[[-51.4 -13.9  27.9 -37.4]
 [-32.4  37.7   0.8 -48.3]
 [-30.9  37.6  -1.1 -44.8]
 [ 70.9 -28.5  13.3  59.1]
 [-42.7  17.2  31.6 -68.9]
 [-18.9  31.8  -9.9 -17.8]
 [-40.6  -8.5 -16.0  -4.1]
 [ 24.9  -3.8   0.5  38.7]]
=>
[[-40.6  -8.5 -16.0  -4.1]
 [-18.9  31.8  -9.9 -17.8]
 [-30.9  37.6  -1.1 -44.8]
 [ 24.9  -3.8   0.5  38.7]
 [-32.4  37.7   0.8 -48.3]
 [ 70.9 -28.5  13.3  59.1]
 [-51.4 -13.9  27.9 -37.4]
 [-42.7  17.2  31.6 -68.9]]

[[  0.8 -59.8 -41.4  20.8   2.6 -15.2 -17.1 -63.4  -9.7   6.2 -13.4  -2.1]
 [ 13.3  -9.5  -5.4  16.1  -6.7   1.3  -8.6  -7.9 -13.9  10.2  -2.2 -12.1]
 [ -1.9 -74.0 -32.2  13.6  11.6   2.8 -17.3 -70.9 -10.7 -10.4 -13.4  16.4]
 [-12.8 -50.6 -38.5  27.5   7.1  30.4 -49.7 -56.4 -46.9  -7.8 -15.0  -0.1]
 [-15.4 -36.9 -34.9  12.8  27.4  27.3 -26.4 -40.3  -9.9  -6.5 -18.2  40.0]
 [ -8.6  -9.1 -24.6  49.5 -27.9 -17.7  -8.7 -12.1  -4.9   1.9 -14.9 -37.9]]
=>
[[  0.8 -59.8 -41.4  20.8   2.6 -15.2 -17.1 -63.4  -9.7   6.2 -13.4  -2.1]
 [-12.8 -50.6 -38.5  27.5   7.1  30.4 -49.7 -56.4 -46.9  -7.8 -15.0  -0.1]
 [-15.4 -36.9 -34.9  12.8  27.4  27.3 -26.4 -40.3  -9.9  -6.5 -18.2  40.0]
 [ -1.9 -74.0 -32.2  13.6  11.6   2.8 -17.3 -70.9 -10.7 -10.4 -13.4  16.4]
 [ -8.6  -9.1 -24.6  49.5 -27.9 -17.7  -8.7 -12.1  -4.9   1.9 -14.9 -37.9]
 [ 13.3  -9.5  -5.4  16.1  -6.7   1.3  -8.6  -7.9 -13.9  10.2  -2.2 -12.1]]

[[ -9.3  -8.1 -36.3 -18.5 -49.2  44.8 -46.9  37.7 -18.7 -60.6]
 [ -3.5  15.7  40.3  -8.3  48.2 -36.7  32.5 -35.3  21.3  48.8]
 [ -1.5  28.6  27.1 -22.4  57.1 -12.2  35.9   4.0  31.4  14.8]
 [-11.1 -55.3 -44.8 -40.1 -47.6  25.0 -15.0  17.2 -74.9 -50.9]
 [ -2.7  23.3   8.3 -42.7  49.5 -53.1  27.6   1.0  15.6  53.9]
 [-13.8 -50.2 -34.0 -15.1 -72.0  -4.0 -47.7 -20.9 -65.4  -5.8]
 [-12.3 -21.0 -27.6  -2.8 -68.6  14.1 -62.1  -4.6 -30.1 -19.0]
 [ -4.6  45.3 -46.3 -62.7   1.5 -50.0 -37.7  55.8  22.9  41.1]]
=>
[[ -4.6  45.3 -46.3 -62.7   1.5 -50.0 -37.7  55.8  22.9  41.1]
 [-11.1 -55.3 -44.8 -40.1 -47.6  25.0 -15.0  17.2 -74.9 -50.9]
 [ -9.3  -8.1 -36.3 -18.5 -49.2  44.8 -46.9  37.7 -18.7 -60.6]
 [-13.8 -50.2 -34.0 -15.1 -72.0  -4.0 -47.7 -20.9 -65.4  -5.8]
 [-12.3 -21.0 -27.6  -2.8 -68.6  14.1 -62.1  -4.6 -30.1 -19.0]
 [ -2.7  23.3   8.3 -42.7  49.5 -53.1  27.6   1.0  15.6  53.9]
 [ -1.5  28.6  27.1 -22.4  57.1 -12.2  35.9   4.0  31.4  14.8]
 [ -3.5  15.7  40.3  -8.3  48.2 -36.7  32.5 -35.3  21.3  48.8]]

[[-51.0   0.7 -22.7  56.6  23.3  81.6 -16.4  20.8 -48.2 -26.5]
 [  1.0 -37.3  -4.8  27.9  -1.9  23.9 -55.4 -10.1 -81.3 -68.4]
 [-34.9  14.1  24.0 -37.0   2.1 -53.8  16.2 -30.7  46.4  60.6]
 [-43.0 -23.3  41.8  47.8  27.7  37.7 -75.4  29.3 -48.9 -36.8]
 [-45.8  17.1  24.3 -17.1  13.6 -48.4 -20.5 -18.5  52.4  65.5]
 [ 38.7 -12.8  18.9 -33.2 -32.9 -40.9  12.2 -65.9 -40.6 -26.6]]
=>
[[-51.0   0.7 -22.7  56.6  23.3  81.6 -16.4  20.8 -48.2 -26.5]
 [  1.0 -37.3  -4.8  27.9  -1.9  23.9 -55.4 -10.1 -81.3 -68.4]
 [ 38.7 -12.8  18.9 -33.2 -32.9 -40.9  12.2 -65.9 -40.6 -26.6]
 [-34.9  14.1  24.0 -37.0   2.1 -53.8  16.2 -30.7  46.4  60.6]
 [-45.8  17.1  24.3 -17.1  13.6 -48.4 -20.5 -18.5  52.4  65.5]
 [-43.0 -23.3  41.8  47.8  27.7  37.7 -75.4  29.3 -48.9 -36.8]]

[[ 18.0 -24.8  14.2  27.0 -59.9 -39.8   9.7 -50.9  20.2 -32.6  30.1]
 [ 18.7 -22.0  14.0  20.5 -60.3 -41.9  14.2 -54.9  18.0 -26.3  29.4]
 [-30.0 -30.3 -25.8  12.3 -10.7  16.3 -51.0  26.9 -10.0 -40.7 -23.6]]
=>
[[-30.0 -30.3 -25.8  12.3 -10.7  16.3 -51.0  26.9 -10.0 -40.7 -23.6]
 [ 18.7 -22.0  14.0  20.5 -60.3 -41.9  14.2 -54.9  18.0 -26.3  29.4]
 [ 18.0 -24.8  14.2  27.0 -59.9 -39.8   9.7 -50.9  20.2 -32.6  30.1]]

[[ 13.5 -15.0 -38.1  51.9 -35.1  51.1]
 [  4.7  -8.1 -34.0  68.6 -38.1  36.4]
 [ 19.9 -19.0 -40.1  36.4 -30.5  59.9]
 [ 21.1 -20.0 -39.7  33.0 -29.5  61.6]
 [ 12.0 -13.7 -37.1  55.4 -35.8  48.5]
 [  6.2 -10.0 -34.7  65.6 -38.0  39.9]
 [ 18.5 -18.1 -39.3  40.5 -31.8  57.5]
 [ 16.9 -16.8 -38.9  44.3 -32.8  55.8]
 [  7.9 -11.0 -36.1  62.0 -37.3  42.7]
 [ 15.6 -15.8 -38.5  47.7 -33.8  53.7]
 [  9.9 -11.7 -36.8  59.1 -36.7  45.5]
 [  3.0  -6.8 -33.0  71.5 -38.9  33.4]]
=>
[[ 19.9 -19.0 -40.1  36.4 -30.5  59.9]
 [ 21.1 -20.0 -39.7  33.0 -29.5  61.6]
 [ 18.5 -18.1 -39.3  40.5 -31.8  57.5]
 [ 16.9 -16.8 -38.9  44.3 -32.8  55.8]
 [ 15.6 -15.8 -38.5  47.7 -33.8  53.7]
 [ 13.5 -15.0 -38.1  51.9 -35.1  51.1]
 [ 12.0 -13.7 -37.1  55.4 -35.8  48.5]
 [  9.9 -11.7 -36.8  59.1 -36.7  45.5]
 [  7.9 -11.0 -36.1  62.0 -37.3  42.7]
 [  6.2 -10.0 -34.7  65.6 -38.0  39.9]
 [  4.7  -8.1 -34.0  68.6 -38.1  36.4]
 [  3.0  -6.8 -33.0  71.5 -38.9  33.4]]
